Some points, one per row:
[ 37  -1 -27   2  15 -32 -21 -18 -15   2 -70  10  29   3   7 -17]
[-127   67  -33   80  -65  114   66   10   33   19   16  -27   54  -33
   30   56]
[ 36  16 -31  16   8  -7 -29  -1 -29 -10 -51  -8  16   9  -5   5]
[  9 -22  34 -19  18 -12  12  10   5 -45  63  -4 -40   7 -27  24]
[ 16  -5  15  -7  -5   1   4  12   0 -13  34   1 -24  10 -24  12]
[ 29 -21  16 -14 -12 -34   2   1  15  31  27  24 -22   5  -5 -25]
[ 15  10 -24  16  -4 -15  -3  -7  -3  16 -46   8  26  -8  13  -9]
[  4  15  -1   5   6   9   1  19   4  -7  30   1 -19  -1 -12  12]
[  4  -3  10   1   9   7  -2  15   6   0  19   2 -14   3 -11  12]
[ 19  -3 -28  -8  10 -11 -25 -37 -38 -30 -72 -14  47  19   6  -3]
[-49  10 -29  21 -41  34  21 -39 -16 -16  18 -34  42   5  17  25]
[-16 -14  16  -7  12  -8   1  -9 -11 -31  49  -9 -19   0   6  15]
[ -7  -2  17  -2  -5  -7   1   2  -5 -19  41  11 -14  14  -9   7]
[  5  10 -15  13   1  -1  14   2   6   4  -6 -15   1 -23   5   6]
[-83  19 -22  23 -32  53  22 -39 -37 -64  77 -38  33  22  14  51]
[ 30 -35  21 -17   7 -23  -4 -21 -15 -36  -5 -10  -4  15 -13  15]
[-20  10 -14  20 -31  20   9 -12  -5   5  39  -1  13  16   5  18]
[ 48  -9  12  -3   9 -37 -20   3 -29 -45  -1   3 -26  20 -29  25]
[ 51 -10 -34  -1  -2 -55 -23 -42 -23   6 -74   7  38   3  23 -26]
[ -7 -27  26 -16  15 -11  16 -11  10 -28  -2 -11  -1  -8  -3   2]
[  2   6   4   6  -8  15  -6  17  -1   5  61  10 -21  21 -13  16]
[-31  -8  11  -1 -37  19  33 -36  -8 -56  71 -13  11  28 -14  35]
[-12  -3  -7  -1 -16  12   9  -9  13  27 -31  -1  24  -4  10 -14]
[ -5  30 -34  46 -24  -6  15  -8   4   6 -24   9  30 -11  14  17]
[ -8   3  11  -5  -6  10   4   6  -1 -13  53  13 -17  19 -13   7]
[-15 -15  17 -29   0  18   0  -5  -8 -23  42 -16 -15  13 -12  -2]
[ 36 -19   7 -17  18 -25 -18   3  13  56 -75  16   3 -12  13 -49]
[-57  22 -25  29 -18   9  18 -29 -25 -40  22 -22  27  -9  25  30]
[ 16 -14  30 -15   4  -1   5  15   1 -35  83   4 -43  23 -35  22]
[ 34 -13 -11   4  -7 -35   0 -30 -20 -33  -2  -4  10  14  -5  17]
[ -6   2  22  -7  17   7 -11  21  -8 -20  25   9 -25  12 -12  12]
[ 19  19 -20   4  13  12 -27  18 -24  -1 -29 -11  -4   5  -6   9]
[ 43 -16 -11  -9  10 -45 -12 -29 -17 -24 -39   5  21  14  -3  -7]
Then 12 other points, each followed by its number:
[ 45 -33  28 -53  54 -46 -20  25  32  56 -35  12 -43 -36   9 -75] 0
[-43   6  -5   4 -22  41  17 -17  -6 -24  50 -10  19  22  -5  23] 1
[ 64 -52  53 -65  45 -64 -18  25  37  51 -17  31 -57 -19  -8 -80] 2
[  8  -6  12   0   2   5  -3  12   6  -1  18   4 -14   9 -12   9] 3
[-16  23  -2  22   1   9 -11  27  -1  18  -9   9 -12 -11  10   5] 4
[  0  14 -44  18  -1  -1 -23 -30 -34 -11 -65 -16  49   5  25   9] 5
[-34  27 -23  37 -28  24  22   7  31  52 -39  11  34 -27  23  -9] 6
[-34   9 -10  -4  14  23   2  -6  -2  -4 -21 -19  18 -17  17  -8] 7
[ 31   0 -27   1  14 -32 -19 -23 -14   7 -64  11  31   2  14 -20] 8
[-127   61  -30   78  -60   73   54  -13   -4  -43   39  -21   50  -12
   28   76] 9
[-27  17 -28  24 -26  20  10 -17  -2  13  -2  -8  28  -5  20   6] 10
[-10   9 -33  14 -12  11   3 -28  -4  22 -69  -8  52  -8  23 -11] 11
Which three of these numbered points are nearest to each point below by angle, seen from the average point of the first points? Their numbers follow each, nearest first.
[-27  21 -25  27  -5  10  -2 -10  -5  18 -63   3  44  -9  25  -3] > 11 6 5
[ -6  -7  45  -4  14  13   3  43  23   5  46   8 -53  -6 -22  16] > 3 2 4
[-127   73  -68   88  -60   93   45  -45  -29  -61   -1  -44  101   -4
   40   86] > 9 10 1
[-21   8   6 -15   3  18   2   4   2  -5  -7   0   7   3  -8 -12] > 7 6 4
[  5  -2  16 -13 -20  16  -2  10   3   4  49  19 -17  33 -28   2] > 3 1 2
[-18 -10   6  -9 -36  15  22 -27   2  -4  60   3  14  27  -8   4] > 1 9 10
[ 55 -24  30 -31  24 -27 -18  37  29  54   0  32 -44  -2 -14 -43] > 2 0 3
[ 13 -20   6 -31  21 -23  -9   6  17  45 -32   1 -10 -29  21 -53] > 0 2 8
[ -2  18 -18  20 -21  13  -3   6  15  51 -12  30  20   8  10 -12] > 6 4 10
[  6   2  -3  -7  24 -21 -12  15  13  40 -15  18 -12 -25  23 -39] > 0 2 4
[  6  11 -34  18   4 -21 -22 -29 -31 -10 -59   0  39   4  26  -2] > 5 8 11
[-54  18 -15  33 -36  31  28 -21  -3 -15  -7 -20  35  -4  14  31] > 9 10 1
[ 10   0  -6   1   2 -10   1   6   9  29 -30   0   1 -19   9 -18] > 0 6 8
[ -5   6   4   3  12   4   1   5  10  -3 -32  13  12  -2  -2  -3] > 11 6 8
[ 91 -57  49 -71  27 -52 -17  31  50  90  18  38 -68  -1 -26 -85] > 2 0 3
[-101   60  -77   78  -85   78   49  -59  -35  -52   53  -44   86   17
   26   85] > 9 1 10
[-35  26 -32  33 -23  34   7   6  15  61 -53  -4  35 -29  35  -9] > 6 10 11
[-79  38 -42  45 -36  70  26 -31 -19 -39 -22 -38  68   3  20  50] > 9 10 1
[-21  41 -53  55 -24   5  11 -12   6  36 -67  12  57 -20  33   1] > 11 6 10
[ -6  -1   0   0   4 -10  11  -6  -1 -15  -9 -20   0 -19   7   2] > 7 0 11
[-10   1  40  -5  -4  15  22  42  39  16  27  15 -39  -9 -25   1] > 3 2 4
[ 81 -23 -20 -20  37 -75 -58 -23 -34  12 -89  20  15   7  17 -43] > 8 0 2
